Some points:
(28 -8 -3 3 17 1 -13 12 -5 -27 -16 -2 -13 24 10 51 34 21 -1
 19 -47 -31 -52 16 35 38 61 38 24 39 -3 3 51 5 -4 -20 30 25
 36 -26 -6 -6 -21 -36 -41 46 12 37)
(-21 0 -3 -16 -8 23 38 10 20 31 -23 32 -6 30 0 6 7 -3 -38
 0 -22 -11 -26 -25 -56 -55 -14 -2 13 43 2 -14 -9 -21 -33 14 -37 12
 -46 8 18 -21 24 41 -14 3 -32 -23)
(-18 75 6 71 15 -30 30 17 27 23 30 19 32 -2 -22 -26 -31 -6 34
 39 -55 5 -28 20 -67 -35 -22 -9 41 -35 -62 -25 -3 20 -6 3 -56 5
 42 57 -23 -80 51 -25 -2 23 21 27)
(36 -18 -10 -26 -2 -14 -40 7 -30 18 -57 12 -34 28 -44 -1 -38 41 -20
 -2 40 23 38 -8 -38 -34 -24 9 -93 9 8 -14 -2 35 -22 4 -9 23
 -5 -39 -48 -5 -7 -68 -27 11 9 7)
(31 61 2 40 -22 -30 -28 33 0 39 68 96 100 -56 -29
 -13 -30 53 -15 97 -70 29 -32 9 16 15 -43 -46 14 -116
 7 44 -12 -26 -20 27 7 -35 37 -25 4 -8 -65 -1 -14
 26 42 45)
(-8 -9 47 29 -71 -26 2 -32 -15 -34 -52 -27 -48 44 -31 -18 -30 -6 46
 2 -18 39 7 -18 42 25 -46 -40 46 -26 -32 -38 -12 -10 9 -32 7 -28
 -44 -6 28 11 19 -36 3 -40 -30 -52)
(-3 0 56 46 51 37 50 46 55 27 17 -60 -23 -51 51 -50 -1 -56 -18
 -26 -1 36 23 48 17 51 -6 16 -4 -10 42 -25 6 17 -30 -23 37 21
 14 14 -47 21 -7 8 54 -4 -5 -11)
(-18 -41 51 16 36 19 28 16 31 -9 15 -42 -17 -41 44 -46 -3 -39 -35
 -52 -1 -19 -19 44 16 44 -21 24 -33 -20 23 -25 4 73 -7 -3 69 -9
 7 36 -21 -7 -23 -3 32 -10 6 -6)
(-21 -6 0 -10 -17 29 27 -5 12 -24 -28 -16 -26 -43 9 8 9 20 -33
 -9 56 -18 33 -1 16 -3 29 1 -19 57 -16 61 -29 42 -8 11 43 -7
 -31 32 -25 10 -19 45 10 -12 5 -5)
(26 -9 0 5 -8 28 -37 32 7 71 43 45 60 -21 -27 -17 -25 -1 -41
 41 -28 -17 -15 -3 23 13 -2 -33 -17 -14 49 10 5 -6 10 32 39 -31
 -62 -42 6 65 -64 -23 6 6 -20 -3)
(9 10 -11 -6 3 31 -18 -1 -10 -16 -1 -12 -11 61 29 43 53 9 1
 -18 -28 -31 -48 19 17 25 1 36 23 21 3 10 31 -25 -17 5 -13 50
 28 -9 -28 -1 38 5 -54 29 8 36)
(1 -18 24 7 -76 -58 -20 -46 -37 7 -13 -12 -13 58 -29 -13 -28 -12 45
 -35 -17 33 11 -37 11 -14 -46 -33 32 -42 28 -52 -34 -28 -16 -14 48 -56
 9 -21 3 24 -13 5 43 -44 -3 -30)
(-36 -3 10 4 40 -24 27 13 22 31 17 -23 2 -2 -3 -30 -25 -26 -5
 -67 1 -17 -12 16 -52 -32 0 -17 4 17 -8 19 -18 -23 -22 25 -36 33
 -1 -10 -10 -19 -20 -32 -12 3 -45 -26)
(-44 35 -35 21 19 19 29 -37 1 20 8 18 18 -6 29 29 43 23 66
 66 40 26 34 24 -13 15 16 -16 9 -6 -22 81 -44 57 3 -3 -22 -52
 -22 34 -46 -82 -36 -29 35 -3 56 37)
(-64 35 -13 13 -36 43 18 1 5 23 17 -21 0 -51 43 36 51 23 48
 27 -22 79 43 8 -39 -21 -23 -7 46 15 5 79 -49 38 21 -14 -56 -24
 15 49 -24 -8 0 -56 3 -9 75 50)
(29 7 20 6 24 15 -19 -2 -13 -35 -20 12 -7 24 29 48 46 33 11
 3 -16 -44 -33 19 34 31 63 38 24 17 -23 -10 66 14 -10 -7 -7 -4
 -10 -43 -30 13 -4 -14 -31 29 29 41)
(-2 31 17 40 10 -48 -30 11 -5 -34 -32 -13 -33 -13 -16 0 -6 -5 -50
 -19 -5 25 15 39 -51 -6 25 -58 -24 67 5 46 33 73 26 -13 -12 47
 19 -29 -15 -4 20 1 40 49 -34 18)
(53 10 3 9 -18 13 -53 -56 -64 -20 11 19 16 3 -25 -24 -32 -14 -55
 -10 -6 15 5 -17 -14 -16 12 -1 -49 25 60 -26 -11 -14 -47 17 7 -17
 -25 -15 5 -5 -34 -78 -7 -31 5 -13)
(38 42 -46 -6 -9 -13 -26 -97 -74 -13 44 5 36 21 -34 -45 -51 -7 -28
 62 -2 -26 -17 5 -37 -22 -16 -5 -20 23 47 -68 -41 -13 -40 23 35 -44
 -26 -16 35 65 -16 -22 51 43 -15 20)
(-11 23 -12 8 -20 11 4 -26 -14 -95 -17 -17 -20 -3 -49 -18 -45 -58 48
 -23 -57 40 -10 -18 -20 -28 -16 34 -30 -19 73 30 73 -59 1 43 -68 -26
 -33 44 21 28 -51 79 38 63 -50 5)
(18 22 -36 -12 -1 -16 16 62 40 23 -31 76 28 -10 -43 14 -25 56 -18
 -5 9 -63 -45 -3 19 16 -22 -8 20 16 24 26 0 7 47 -20 -68 43
 -37 14 110 79 -32 1 12 -11 -34 -36)
(25 -4 -23 -42 9 2 -15 6 -6 5 -29 -11 -18 6 0 22 23 15 10
 -40 -5 -34 -13 27 29 49 46 59 25 -14 -20 5 37 26 10 43 2 61
 73 -15 -27 -24 30 -12 -20 39 -13 12)
(-36 -27 54 16 -40 -64 -8 -6 -18 11 -3 -24 -33 22 3 -41 -28 -47 71
 -28 41 56 58 15 43 38 -27 -17 54 -21 25 -22 -6 6 -6 12 69 -23
 27 12 -10 5 13 21 49 -57 -3 -40)
(40 22 -29 -8 6 27 -40 -44 -52 -30 20 -11 -1 17 16 31 37 32 16
 9 -7 -44 -51 11 5 4 30 43 18 -38 -3 -40 7 -26 -12 41 16 15
 46 -28 -24 30 -17 -23 -20 29 -27 2)
(-35 -44 -18 -51 7 -24 35 33 36 -17 61 -8 35 -63 48
 7 34 -37 -11 -4 35 7 26 -22 62 37 29 -16 -51 -20
 -105 -21 10 -41 57 -70 36 3 -25 29 18 -25 22 71 17
 -22 -18 -27)
(-13 -58 -28 -76 -28 19 -25 1 -15 64 93 -66 16 -17 74 -37 21 -75 -11
 19 26 23 31 -62 33 -25 35 -6 -18 37 45 25 -19 -15 60 -74 -65 -48
 -17 -4 63 10 86 14 31 -40 6 -31)
(-31 -31 -16 -39 63 -49 27 -1 12 -52 67 23 50 -15 -30 42 14 16 -36
 -1 51 -19 24 -49 21 -29 -2 2 -8 6 -20 -26 -2 -41 83 -70 -16 0
 -9 -25 36 -12 55 48 -8 -15 -47 -37)
(42 11 -43 -9 -15 31 -38 -26 -30 11 7 15 17 29 5 22 15 9 2
 -26 1 -3 7 27 7 21 22 69 23 -28 -3 -8 21 -17 -42 24 -15 46
 86 -21 5 23 23 4 -56 21 -24 5)
(-4 -20 13 -1 -74 -36 -15 -1 0 -47 -45 -16 -33 74 -29 -13 -27 -20 31
 16 17 26 47 -24 25 -11 -58 -34 67 -35 -13 -38 -14 -28 -9 -23 24 -6
 -33 14 24 5 7 -7 16 -36 -6 -31)
(51 -56 -4 -48 29 -55 -37 -19 -27 -38 7 50 45 -28 -12 37 15 27 13
 -7 53 -14 29 -87 -34 -81 -15 -1 -74 1 -11 3 -7 -36 76 -63 37 28
 -26 -63 27 -19 52 12 -26 -26 -15 -31)
(-23 -9 15 0 8 42 56 21 44 33 -20 -3 -20 -36 32 -8 21 -13 16
 -33 73 -32 33 19 6 19 17 7 -12 27 -33 -4 -35 -8 -1 31 11 -22
 -13 29 -19 -5 -38 28 15 -7 -1 -8)
(18 -4 -24 -8 15 27 -31 1 -16 -11 -36 -24 -36 10 -2 45 26 21 -8
 -16 -27 -38 -46 17 8 24 48 59 42 0 -6 5 6 -18 -19 5 -11 30
 3 -29 -24 -10 46 32 -57 22 10 21)
(-11 -6 -49 -39 -6 -3 29 -1 20 1 -34 -5 -22 -6 -7 9 9 16 13
 11 -6 16 0 -4 -51 -41 -17 -32 4 73 39 -26 19 23 -13 8 -40 -4
 -39 -23 25 5 8 -13 -40 9 9 11)
(13 -33 99 62 13 -5 -21 83 35 110 -30 -25 -33 -22 2 -41 -20 -8 -38
 -18 9 15 13 -10 56 31 1 -30 -83 -20 -49 -3 64 16 -34 41 -1 6
 55 16 35 -13 -36 44 -7 -20 59 32)
(-52 17 -26 -4 21 -10 51 -17 27 -5 -14 1 -4 26 -14 -10 -23 -25 -78
 -7 5 -35 -21 -8 -55 -40 -43 -1 32 11 -10 -9 12 -42 9 38 -23 23
 15 39 -13 34 17 58 -15 -22 0 -18)
(-6 2 13 6 68 88 45 12 36 -42 -22 15 -5 11 20 0 9 42 67
 35 -21 -1 -10 15 -15 -3 28 -23 -28 -41 -44 47 -98 48 6 -1 42 -34
 -8 61 -22 -69 -6 -36 1 -41 71 26)
These points spread out most along one direction. How many in every 100 of the points above lie lower along it than each point below? Round to a whole number. More than half of the points above lie lower than the first one.
(9 10 -11 -6 3 31 -18 -1 -10 -16 -1 -12 -11 61 29 43 53 9 1
 -18 -28 -31 -48 19 17 25 1 36 23 21 3 10 31 -25 -17 5 -13 50
 28 -9 -28 -1 38 5 -54 29 8 36) 89
(-2 31 17 40 10 -48 -30 11 -5 -34 -32 -13 -33 -13 -16 0 -6 -5 -50
 -19 -5 25 15 39 -51 -6 25 -58 -24 67 5 46 33 73 26 -13 -12 47
 19 -29 -15 -4 20 1 40 49 -34 18) 64
(-23 -9 15 0 8 42 56 21 44 33 -20 -3 -20 -36 32 -8 21 -13 16
 -33 73 -32 33 19 6 19 17 7 -12 27 -33 -4 -35 -8 -1 31 11 -22
 -13 29 -19 -5 -38 28 15 -7 -1 -8) 33
(1 -18 24 7 -76 -58 -20 -46 -37 7 -13 -12 -13 58 -29 -13 -28 -12 45
 -35 -17 33 11 -37 11 -14 -46 -33 32 -42 28 -52 -34 -28 -16 -14 48 -56
 9 -21 3 24 -13 5 43 -44 -3 -30) 6
(-21 0 -3 -16 -8 23 38 10 20 31 -23 32 -6 30 0 6 7 -3 -38
 0 -22 -11 -26 -25 -56 -55 -14 -2 13 43 2 -14 -9 -21 -33 14 -37 12
 -46 8 18 -21 24 41 -14 3 -32 -23) 44
(-31 -31 -16 -39 63 -49 27 -1 12 -52 67 23 50 -15 -30 42 14 16 -36
 -1 51 -19 24 -49 21 -29 -2 2 -8 6 -20 -26 -2 -41 83 -70 -16 0
 -9 -25 36 -12 55 48 -8 -15 -47 -37) 17
(25 -4 -23 -42 9 2 -15 6 -6 5 -29 -11 -18 6 0 22 23 15 10
 -40 -5 -34 -13 27 29 49 46 59 25 -14 -20 5 37 26 10 43 2 61
 73 -15 -27 -24 30 -12 -20 39 -13 12) 92
(-11 -6 -49 -39 -6 -3 29 -1 20 1 -34 -5 -22 -6 -7 9 9 16 13
 11 -6 16 0 -4 -51 -41 -17 -32 4 73 39 -26 19 23 -13 8 -40 -4
 -39 -23 25 5 8 -13 -40 9 9 11) 56
(28 -8 -3 3 17 1 -13 12 -5 -27 -16 -2 -13 24 10 51 34 21 -1
 19 -47 -31 -52 16 35 38 61 38 24 39 -3 3 51 5 -4 -20 30 25
 36 -26 -6 -6 -21 -36 -41 46 12 37) 97
(51 -56 -4 -48 29 -55 -37 -19 -27 -38 7 50 45 -28 -12 37 15 27 13
 -7 53 -14 29 -87 -34 -81 -15 -1 -74 1 -11 3 -7 -36 76 -63 37 28
 -26 -63 27 -19 52 12 -26 -26 -15 -31) 19
(26 -9 0 5 -8 28 -37 32 7 71 43 45 60 -21 -27 -17 -25 -1 -41
 41 -28 -17 -15 -3 23 13 -2 -33 -17 -14 49 10 5 -6 10 32 39 -31
 -62 -42 6 65 -64 -23 6 6 -20 -3) 31
(-18 75 6 71 15 -30 30 17 27 23 30 19 32 -2 -22 -26 -31 -6 34
 39 -55 5 -28 20 -67 -35 -22 -9 41 -35 -62 -25 -3 20 -6 3 -56 5
 42 57 -23 -80 51 -25 -2 23 21 27) 75
